(in the rows, 128 means zero)
Rows swapped in pairs by one turn or mirror: which row each one swaps with
Lep: [119 146 129  65  87 115 114 179 131 115 108 150 181 128 136 117 105 105
 135 123 108 123 114 124 130 127 138 127]
tepo: [115 150 137 131 151 118 173 139 180 147 117 133 144 139 127 129 122 144
  88 131 131 100 120 120  96 152  98 148]
foz: [124 134 120  63  80 118 126 158 139 114 113 161 180 142 136 121 124 112
 147 136 110 101 109 121 128 132 141 122]
mag: [ 78 142 133 119  91 143 120 130 107 129 109  87 168  95 101 136 115 126
 140 115 124 141 154 128 137 160 100 100]
Sevu: [116 131 134 136 139 124 115 125 134 142 135 142 119 133 139 125 166 135
 171 130 159  77 154 142 113  93 150 147]
dil: [147 121 109 130  91 139 116 154 151 141 156 120 153 118 142 102  94  63
 129 152 133 140 139 128 139 122 159 144]
zava: [124  79 112 134 125 143  94 122 157 108  78 124 112 132 149 161 129 146
 137 108 125 163 139 115 100 140 113 115]
bebe: [ 97 162  99 118 123 127  94 118  92 127 132 121 121 118 114 120  96 125
 108 107 102 117 160 100 156  99  96 112]
per: [ 98 154  81 119 115 130  85 130  93 126 128 131 116 118 127 122  82 131
 108 109 105 121 146 103 134 122  86 119]
gukir: [148 123 113 116  91 123 114 143 142 134 147 123 156 117 148 101  83  77
 125 150 130 137 134 145 129 116 171 166]
tid: [129 122 144 149 141 113 113 138 136 142 135 142 125 125 115 119 172 124
 166 131 147  78 153 131 108 101 161 138]
Leted: [136 145 129  71  84 121 114 170 118 122 110 151 186 122 134 117 103  95
 137 123 101 113 121 124 121 143 130 122]
Lav: [117 125 136 128 132 125 114 127 130 127 129 141 126 120 120 118 175 144
 178 134 146  76 144 138 112  94 158 138]
Vudez: [115 162 122 137 156 130 157 150 173 151 114 156 144 133 124 118 129 147
  94 139 120 115 131 134  95 138 108 151]
domag: [133 118 130 133 149 120 135 134 109  84 153 104 133 130 151 116  86 108
 125 174 135 130 156 145 115 133 129 177]
gom: [128  71 118 122 138 140  92 118 156 108  85 125 110 132 145 156 126 136
 157 108 120 156 140 107 106 136 128 105]
ros: [124 158 130 133 151 116 170 156 171 154 108 143 139 139 134 132 126 150
 106 138 134 107 117 128  86 139 109 147]
bobam: [171 110 111  82 126 132 119 125  93  83 151 139 135 101 140 110 138 153
 119 133 113 110 107 133 149 164 146 104]
Zan: [191 120 115  90 129 134 132 119  92 103 150 134 135  92 143 121 146 145
 127 141 115 112 111 140 140 162 141 105]
nedam: [123 144 160 113 131  98 173 129 109 133 136 118 121 113 111 141 148 112
 109 133  95 136 110  79 119 120 136  81]
kig: [129  67 109 128 141 132  89 117 165 106  93 127 106 127 139 151 130 135
 147 118 115 157 143 101 114 137 137 121]
gitam: [164 146 156 144 115 113 138 113 129 151 166 109 114 151 150 114 135 123
 127  91 157 130 120 146 154 111  88 113]
munid: [154 135 120 126  84 128 113 150 148 138 140 113 157 118 160  98  95  85
 128 140 127 134 138 131 124 111 172 161]
pofu: [163 142 157 132 117 108 149 118 134 154 150 101 117 153 147 112 141 126
 121  86 169 117 109 142 153 109  99 110]
git: [182 111 107  83 120 129 129 132  91  94 152 143 144  98 148 124 139 151
 120 132 111 121 104 141 137 155 151 114]
tig: [151 147 156 128 122 106 135 108 131 148 158  94 109 154 153 105 134 118
 117  83 150 129 122 151 157 108  96 105]
nin: [122 109 123 160 104 137 121 101 115 140 140  75 181 122 160 162 115 120
 165 117 130 142 145 120 130 146 145 123]
Geg: [125 154 162 126 136  99 157 128 110 122 130 121 126 113 107 125 172 111
 122 138 101 135 117  83 126 117 141  72]
rure: [181 113 101  87 125 134 118 128 103 103 151 145 148 105 137 112 129 152
 114 126  98 112 102 140 151 156 142  93]
Taf: [112 147 133 132 148 125 173 143 176 162 118 140 151 142 127 123 143 152
  99 131 123 117 126 127  88 148 101 131]
vuva: [105 143  94 126 114 129  94 129  89 123 118 125 117 121 115 126  85 127
 104 106 101 131 148  88 142 104  85 113]
zurez: [142 154 153 130 123 106 137 100 134 149 161 106 119 156 154 113 140 126
 110  80 156 120 120 139 154 114  90 120]
kul: [115 150 126 139 141 133 170 148 176 146 116 136 146 133 117 130 126 159
  94 135 126 104 123 124  89 150 106 148]
mozi: [128 156 123 142 152 129 172 142 159 146 125 147 144 144 127 117 125 151
  88 138 113 115 119 126  83 152 109 144]
Kigeb: [124 144 134 139 150 120 173 156 174 160 117 142 133 149 123 123 113 141
 109 130 116 101 128 134  83 145 101 137]
sef: [112 132 130 152 126 117 114 127 126 131 134 142 127 132 115 120 161 136
 177 129 151  82 152 126 114  91 157 149]
vadip: [120  73 113 131 128 148  99 128 157 102  85 129 104 123 141 154 131 134
 152 110 120 169 140 111 110 131 124 125]
lino: [127 114 126 160  99 139 116 113 114 135 121  80 182 122 163 164 126 110
 165 114 135 152 156 118 131 144 138 130]
losun: [117 143 163 119 142  87 163 135 111 125 134 110 134 110 117 124 148 104
 116 145  88 133 120  90 129 112 141  76]
fuled: [119 124 142 145 139 112 140 135 117  87 145 108 124 126 139 124  82 101
 120 170 136 127 149 133 116 133 142 182]
fod: [177 103 113  84 127 136 127 117 104  91 150 131 135  93 139 122 133 147
 121 125 104 110 105 147 155 163 144  99]
tomu: [122 147 122 145 153 132 164 148 173 157 120 144 148 148 128 130 132 159
  95 138 132 117 139 128  91 156 115 142]
getan: [ 91 149  90 113 118 127  96 137  89 137 128 129 115 124 125 118  94 144
 107 115 102 104 152  98 139 109  89 112]
bukim: [121 117 139 150 100 134 127 104 116 145 132  78 185 116 159 163 124 118
 162 116 109 150 143 105 133 163 140 130]
Kog: [132 148 132  72  73 111 104 166 137 121 109 144 178 132 148 121 112 105
 149 126 116 104 125 122 133 133 138 131]
nanun: [149 112 108 122  82 127 112 141 151 134 147 125 154 117 150 101  88  82
 131 147 125 131 140 128 132 114 170 157]
fupir: [ 76 145 119 120  85 149 129 117 100 112 104  99 156 103 106 127 126 112
 135 125 130 141 155 132 143 157 108  97]
zit: [124 126 141 140 120 127 118 135 130 140 126 145 133 114 109 120 168 133
 172 129 144  84 168 138 114  92 164 131]
meri: [132  73 118 120 128 127  93 112 151 103  73 136 106 139 145 152 133 153
 144 117 112 156 145 114 110 139 136 119]
Lib: [148 148 162 134 126 109 145 107 121 154 167 106 119 153 146 125 132 133
 124  80 153 126 127 143 143 109  88  97]
nabo: [181 111  96  81 120 135 132 130  92  96 155 132 140  99 149 110 126 139
 120 129 108 107 115 145 133 157 146  99]
sebi: [148 113 121 124  94 139 122 151 143 142 135 113 153 118 144  99  95  74
 118 132 118 129 147 129 133 108 179 162]
zefo: [125 128 159 121 128  91 163 125 115 128 132 110 123 111 117 132 159 116
 120 136  89 140 115  84 116 110 153  75]
fome: [121 110 131 139 139 124 116 117 136 138 134 132 131 130 119 116 177 126
 165 128 147  73 151 131 104  94 145 149]
kiz: [152 137 156 137 133 108 130 120 129 140 145 102 110 157 141 124 130 127
 120  82 163 123 128 150 160 101  80 107]
loze: [130  74 123 135 136 133  99 126 163  98  85 123 112 142 140 148 128 144
 152 112 130 168 140 118 116 148 137 122]
lovar: [183  99 123  83 126 135 123 114  94  95 140 137 140 105 149 124 130 160
 119 133 100 112 112 137 147 151 147 103]
tuf: [159 147 160 128 125 110 135 114 126 150 149 112 112 157 136 114 128 123
 120  91 161 130 107 146 166 119  89  99]
damab: [175 114 107  78 127 132 122 123  83 103 155 143 128 107 155 119 136 156
 121 130 111 114 117 142 135 160 146 105]
kasis: [ 81 139  89 109 121 117  93 119  99 123 126 135 115 120 118 115  82 131
 115 117 104 117 137  97 136 104  90 125]
rovez: [ 79 146 107 123  98 155 122 147 105 127 118  99 158 110 104 119 119 112
 143 113 140 151 156 118 150 169 112 105]
bul: [126 107 139 144 150 117 146 129 113  95 160 107 143 125 144 123  80 117
 118 171 137 136 159 139 108 138 123 175]
Zabe: [130  77 111 126 128 139  95 120 169  97  86 133 105 134 141 146 134 141
 144 105 118 161 143 109 111 139 140 124]
Zot: [193 108 112  73 125 136 127 128  94 100 153 131 146 105 149 112 123 144
 115 124 113 118 106 151 136 154 137 112]
vos: [127 116 142 134 142 117 147 126 114  94 155  94 119 139 146 125  85 110
 127 176 136 149 144 128 121 123 131 179]
nem: [ 73 141 121 127  97 154 119 129 105 123 107  91 161 103 111 134 107 130
 128 107 132 147 159 113 145 154 111  93]
fada: [133  79 128 124 129 136  90 133 162 116  86 140 100 134 139 150 141 136
 147 109 120 159 154 103 102 136 126 114]
tam: [181 111 113  77 133 141 127 122  93  98 150 130 143 103 155 117 131 144
 119 130 104 109 103 145 146 157 139 107]
Kibir: [ 74 136 123 115  98 149 126 133 102 118 106  93 162  96 114 123 114 126
 142 114 125 150 155 116 153 166 112 101]
Bevad: [154 143 160 133 119 106 132 117 138 147 151  97 126 148 151 110 124 113
 111  80 143 118 113 156 165 112  91 102]
sozad: [120 138 156 118 129  95 164 131 106 115 125 107 127 116 122 120 171 107
 103 133 100 129 107  80 124 115 135  82]
turu: [118 158 128 130 152 125 171 161 174 152 111 137 141 136 126 127 128 152
 102 131 123 112 135 121  90 156  97 134]
fidap: [117 110 128 131 145 114 143 126 107  82 160  93 131 123 158 122  82 121
 115 162 141 136 152 120 129 121 139 171]
pomi: [126 146 164 131 124 102 164 129 109 131 118 116 125 101 114 122 155 101
 130 143  96 140 122  98 123 117 158  75]
gamun: [117 159 123 147 139 129 169 138 177 136 111 133 157 145 119 125 131 154
  99 125 124 115 132 129  90 156 110 154]
surus: [113  95 132 148 114 134 131 105 116 146 127  76 168 131 168 162 139 121
 166 103 119 144 133 110 143 145 148 117]
Detif: [135  73 122 118 136 140 100 122 156 110  85 134 100 129 142 165 123 140
 148 122 118 159 138 101 108 131 122 118]
Biz: [129  75 112 126 122 133  96 123 161 102  85 132 108 139 144 162 130 141
 140 108 125 160 145 106 101 138 124 122]
lam: [109 158  94 117 119 119  93 129  89 131 114 129 119 123 129 109  87 130
 108 104 117 126 142  97 149  94  84 115]
gilu: [136 115 136 128 146 122 133 137 115  87 157  93 129 124 150 130  74 106
 121 162 139 146 151 129 126 134 127 177]
vad: [157 144 164 144 123 105 145 110 120 140 157  98 110 149 135 117 120 121
 116  88 166 129 128 140 151 119  96  96]
lese: [151 161 150 145 122 116 153 119 123 141 156 106 119 155 151 121 144 138
 121  90 155 133 124 146 159 104  84 108]

bebe is swapped with fuled
getan is swapped with vos
tam is swapped with Biz
lino is swapped with Leted
tomu is swapped with tuf
Vudez is swapped with vad
Lav is swapped with zefo
fidap is swapped with kasis
pomi is swapped with zit
damab is swapped with Detif
pofu is swapped with Taf
losun is swapped with sef
Bevad is swapped with gamun

Rows swapped in pairs by one turn or mirror: which row each one swaps with
redu: [163 169 131 132 146  88 143 115 121  93 125 139 161 122 150 138 112 123
 129 144 159 135 128 120  95 112]
lek: [162 158 136 125 144  76 136 110 128  98 134 145 163 119 147 150 113 126
 127 143 156 131 118 113 106 118]
sedu: [138 147 156 115  68 138 145 127 107 142 125 118 123 139 108 108 145 107
  88 144 108 133 123 120 133  82]
Lape: [152 167 140 131 155  88 140 109 120  92 125 150 153 118 148 144 118 125
 132 147 154 137 126 112  94 109]
Das: [102 103 123 121 150 148  90 108 112 155 149 133 137 130 135 102 135 144
 179 104 112 154 129 147 176 131]
dozuz: [113 128 138 155 158 164 124 169 117 120 113  95 138 166 130 126 136  96
 106 175 160 142 121 138 171 132]
zakuf: [120 127 138 146 162 169 124 163 110 112 115  95 136 172 137 123 133 101
 113 172 156 132 121 131 177 137]
dipa: [153 158 133 125 151  82 130 106 130  84 132 150 151 117 151 142 118 127
 122 143 156 134 129 104 100 113]
vuki: [ 95 106 126 120 157 144 102 113 110 162 147 137 129 127 139 115 132 150
 182 108 124 158 113 140 177 134]
vusu: [117 123 134 150 155 168 123 175 111 109 105 100 136 163 133 125 130 108
 114 180 153 135 121 140 179 140]
mife: [105 121 168 134 109 136 139  99 115 144 119 140 109 121 136 139 142 141
 185 120 142 123 161 140  97 150]
zezov: [174 122  92 127 116 128  81 152 154 100 127 156 117 111 119 116 108 113
 136 116 112 117 125 133 169 154]
vedu: [175 117  91 124 128 128  78 151 152  95 124 162 110 116 130 118 112 120
 135 121 108 124 132 125 171 139]
Pem: [118 119 150 145 156 171 122 168 110 117 117  94 140 165 124 125 142  99
 116 175 154 137 120 144 172 129]
Ris: [103 112 163 135 109 129 135  87 113 140 113 139 126 124 141 141 141 144
 176 136 145 127 171 142  97 143]
giki: [159 166 132 129 140  76 136 110 133 107 123 147 149 117 156 139 110 127
 133 145 156 135 124 108  98 120]
zik: [174 112  88 127 116 127  83 148 142 103 126 155 116 108 128 104 110 126
 141 118 112 123 126 122 175 141]
Zego: [156 164 134 127 149  90 131 110 122  87 139 148 158 122 155 148 111 131
 129 150 153 137 131 102  98 115]
fibu: [136 139 157 115  80 143 143 131 105 152 126 121 125 139 101  98 144 101
  95 147  98 128 123 124 124  83]
Mugid: [176 116  92 122 122 137  86 154 146  98 126 168 114 115 125 118 112 126
 137 124 102 124 136 117 172 141]
kod: [117 124 139 152 160 174 131 165 113 115 117  98 137 164 141 126 134 100
 111 173 155 141 120 141 168 129]
diz: [173 113  96 127 125 142  79 153 143 102 118 164 110 109 120 115 111 120
 136 118 100 127 123 131 171 142]
Mula: [ 97 126 162 131 110 138 139  84 109 134 124 135 116 122 135 141 138 141
 182 130 134 123 156 144  93 144]
Lekib: [166 167 135 135 149  82 136 108 131  94 134 140 158 122 145 144 111 128
 130 145 152 136 128 105 101 118]
kido: [138 147 157 113  70 147 141 126 109 152 125 118 117 134 105  98 146 108
  91 143 109 132 126 122 134  85]
nafe: [135 147 151 110  67 139 139 122 102 152 127 115 113 138 108 105 140 109
  87 146 105 130 124 114 127  94]
nopu: [100 102 126 112 153 147  98 114 108 157 152 127 136 119 133 110 125 155
 176 106 108 159 116 138 169 133]
rova: [176 118  91 124 117 129  84 156 140  99 129 160 118 115 124 120 106 118
 130 113 113 124 125 119 176 143]
Kame: [157 157 130 136 139  80 137 111 123  90 136 138 155 118 159 146 120 129
 136 146 164 132 128 108  99 117]
kiro: [110 124 160 127 104 132 145  91 112 139 114 123 112 123 143 153 141 136
 176 132 143 116 165 135  92 138]
Dur: [111 125 138 150 155 178 134 165 107 117 121  99 134 175 133 118 130  99
 113 177 150 134 120 133 169 135]
fik: [158 167 128 130 148  85 142 115 134 105 140 147 156 117 150 141 113 127
 128 147 160 140 130 100 102 123]
sopob: [118 119 143 151 161 174 125 170 111 118 116  99 143 163 132 121 133 100
 110 182 155 129 116 147 160 127]
gipil: [135 144 161 113  76 145 142 130 100 157 127 113 119 143 108  98 143 113
  90 150 104 131 123 115 130  92]
sebo: [140 140 158 107  72 145 138 127 110 146 122 115 122 146  98 104 141 103
  88 135 113 135 123 125 129  88]
Sov: [102 126 165 137 109 138 137  92 107 138 124 132 112 127 137 138 135 138
 185 124 143 122 162 140 101 158]
Kuva: [137 141 162 114  72 140 138 121 104 147 124 119 116 136 104  97 149 107
  93 149 105 132 118 116 134  86]
mudu: [112 123 142 158 155 169 126 162 110 107 119  95 134 165 134 126 139  99
 111 174 154 143 116 138 171 133]
Rago: [155 155 134 132 139  75 135 109 135  89 131 142 153 118 150 138 117 123
 130 144 159 130 130 110  98 121]
pas: [105 101 134 121 159 151  96 110 103 158 144 137 131 120 138 115 141 144
 183 113 111 151 125 141 183 138]
Lum: [115 125 137 151 152 174 125 164 116 113 117  92 138 168 139 124 136 100
 118 176 157 131 117 145 173 139]
Betu: [185 114  88 119 120 139  89 154 149 107 130 162 115 118 124 119 104 125
 133 118 118 125 129 126 168 150]
sil: [110 102 131 115 164 147 107 114 102 161 149 122 135 125 141  98 132 151
 182 111 122 156 121 131 176 134]
fonaz: [129 144 159 103  76 139 145 126 101 152 125 111 119 140 109  95 145 106
  92 149 109 131 123 121 128  90]
nurif: [187 106  93 127 128 135  83 148 150 103 129 167 124 114 124 117 107 118
 136 119 109 130 132 130 164 143]
nove: [119 120 137 144 153 175 129 165 105 117 121  94 142 163 134 122 136  94
 106 174 154 131 120 136 170 134]
fet: [100 108 120 115 163 150  91 113 109 156 149 124 130 117 135 106 129 140
 172 109 121 147 120 137 190 134]
fol: [133 145 154 108  72 129 145 123 104 153 130 115 125 135 109 104 149 104
  89 142 106 129 126 120 132  92]
nev: [182 116  93 127 124 133  88 148 146 101 123 161 111 112 121 123  99 119
 132 122 110 128 125 122 171 148]
Perat: [105 127 158 138 113 128 145  93 108 141 128 132 111 135 142 149 131 130
 190 129 133 120 166 142  89 136]
Zat: [118 126 141 156 154 172 125 167 113 109 115 100 140 160 139 118 140  98
 107 173 155 139 119 141 174 135]
keta: [105 108 133 111 155 154  97 108  97 156 152 138 128 129 133 107 118 152
 176 111 117 146 115 142 181 135]
Gav: [126 141 160 117  74 142 143 128 110 147 129 109 125 136  95 103 149  99
  98 148 108 130 124 122 127  86]
nav: [156 171 133 132 136  83 131 117 130  92 126 144 157 123 156 147 114 127
 131 149 159 128 124 105 103 120]
veso: [100 108 126 117 161 147  95 113 100 156 140 125 131 124 136 107 130 151
 182 108 107 152 120 140 169 143]
Kapuv: [133 153 158 107  71 134 139 126  99 146 133 117 122 142 108 102 140 102
  98 143 108 136 129 119 126  84]
gupul: [111 123 135 147 155 167 131 169 109 116 116  93 130 172 136 121 136  98
 112 180 153 134 124 147 169 133]
ligam: [101 108 129 119 146 139 104 108 102 169 144 131 132 125 139 116 134 150
 183 113 114 157 119 139 182 138]
ritu: [104 124 160 136 115 132 141  84 107 145 120 139 108 128 133 140 133 131
 185 135 138 120 163 142  99 144]
Dodev: [178 118  91 129 129 129  89 153 145 102 127 161 112 116 128 114 102 121
 135 107 116 127 122 130 172 150]
vafu: [179 116  86 131 119 136  87 158 143 110 117 156 115 108 125 112 103 112
 132 122 104 127 127 135 175 141]
duvig: [103 112 151 138 102 136 141  94 110 144 122 131 101 127 135 143 132 138
 185 138 138 120 162 143  96 143]
deba: [137 148 150 113  71 142 142 131 107 152 126 107 122 142 106 107 145 107
  91 153 104 123 124 118 128  85]
zak: [159 164 130 137 148  92 131 111 136  96 139 148 165 120 144 139 112 132
 127 150 151 135 132 111  93 116]
Fel: [105 103 127 113 160 153  94 115 104 161 137 134 132 114 138 100 125 152
 175 113 120 145 117 137 182 141]
fodud: [102 122 162 139 115 132 143  98 111 142 118 131 114 129 144 146 137 137
 183 142 126 125 168 131  96 152]
kiko: [110 122 167 139 119 137 141  89 121 138 119 139 109 124 137 142 133 133
 189 140 147 119 171 140 103 146]
masab: [175 110  91 125 126 121  82 148 152  98 128 156 119 115 124 112 109 121
 138 116 115 123 121 131 176 142]

fodud is swapped with keta
nav is swapped with rova
Lape is swapped with diz
kiko is swapped with nopu
sil is swapped with duvig
vafu is swapped with redu
mife is swapped with vuki
kiro is swapped with fet
ligam is swapped with Sov

Rows swapped in pairs by one turn or mirror: which row each one swaps with
vego: [109 141 144 162 101 112 107 112 171 187  99 126 143 128 113 147]
tifa: [ 78 117 116 177 158 153 135 105 131 110 107 126 134 110 156 124]
zumal: [117 129  92 155 127 105 160 148 102 128 135 125 135 112  88 147]
bom: [146 128 177 180 144 141 108 117 122 170 152 116 118  83  85 133]
gulol: [145 150 153 170 146 139 127 143 143 122 163 101  94  90  99 115]
keru: [ 86 105 142 127 132  99 151 116 141 199 135 130 132  98 139 120]
vidof: [155 104 126 173 134 154 141 117 113 117 122 119  70 148 122 136]
Reru: [143  97 124 180 147 139 126 122 112 115 129 119  65 145 114 128]
zepez: [107 121 184 142 117 136 132  92 180 133 132 133 149 106 125 115]
minit: [157 105 157 181 115 159 156  90 132 132 105 112  98 144 132 137]
Vugu: [113 164 138 194 133 124 153  95 126 177 133 153  91 145 119 142]
Deva: [107 119 153 108 122  99 127 122 102 141  98 152 115 126 137 116]
nafov: [134  82 147 129  93 131 129 116 111 128 118 149 102 105 150 154]
ruk: [114 126 105 135 111 106 120 153 152 141 151 115 125 151 140 109]
volu: [116 118 158 158  92  93 109 118 101 127 105 129  85 134  96 132]
kup: [110 104 143 190 158 149 163  91 134 125  94 162 108 124 104 154]
gefo: [121 118 146 164 101 175 152  85 134 152  83 130 111  89 133 140]
Zefog: [ 85 135 154 141 138 111 128 122 186 139 134 153 150 109 131 112]
limag: [ 97 109 112 153 115 126 135 124  99 157 126 120 165  76  93 125]
pom: [108 123 127 149  96 112 132 127 169 154 117 100 155 153 138 115]
Lemuf: [119 161 171 182 129 129 117 122 158 149 139  93 126  80 108 111]
Bifa: [149 111 160 164 122 135 151 133 133 180 145 166 136  78 117 145]
kiv: [116 100 101 129 120 113 139 151 115 135 154 152 114 131 153 124]
parof: [113 132 123 182 113 117 173 113  88 148 107 127 145  98  99 158]
palim: [112 116 110 130 117 103 127 157 139 142 164 127 118 140 145 106]
befo: [118 139  94 161 121 114 162 130  96 136 120 125 151 104  87 151]
naru: [140 161 158 171 143 146 127 130 153 136 152 104 106  84  96 117]
kag: [ 95  90 132 184 122 132  88 146 170 167 126 112 100 133 118 141]
reted: [ 91 113 147 187 156 160 131 144 137 180 114 128  80 140 116 115]
potaz: [ 97  98 139 189 130 145 162  88 142 144  99 143 144 137  94 161]
topiz: [ 80 115 146 175  84 144 149 157 128 166 148 121  86 117 127 104]
suvub: [114  94 156 171 166 124 125  83 123 164  96 111  82 104 102 131]
Suges: [ 78 159 119 148 121 121 127  86 134 125 106 122 111 104 136  90]
zogi: [122 146 164 174 159 108 120 109 143 147 145 157 137 144 151 159]
naze: [108 100 123 176 139 127  97 120 144 135  89 118 141  79  81 115]
kigeg: [134 104 127 178 157 133  93 133 137 124 135 121  69 143 114 121]

Lemuf is swapped with parof
kup is swapped with Zefog
Bifa is swapped with naze
ruk is swapped with vidof

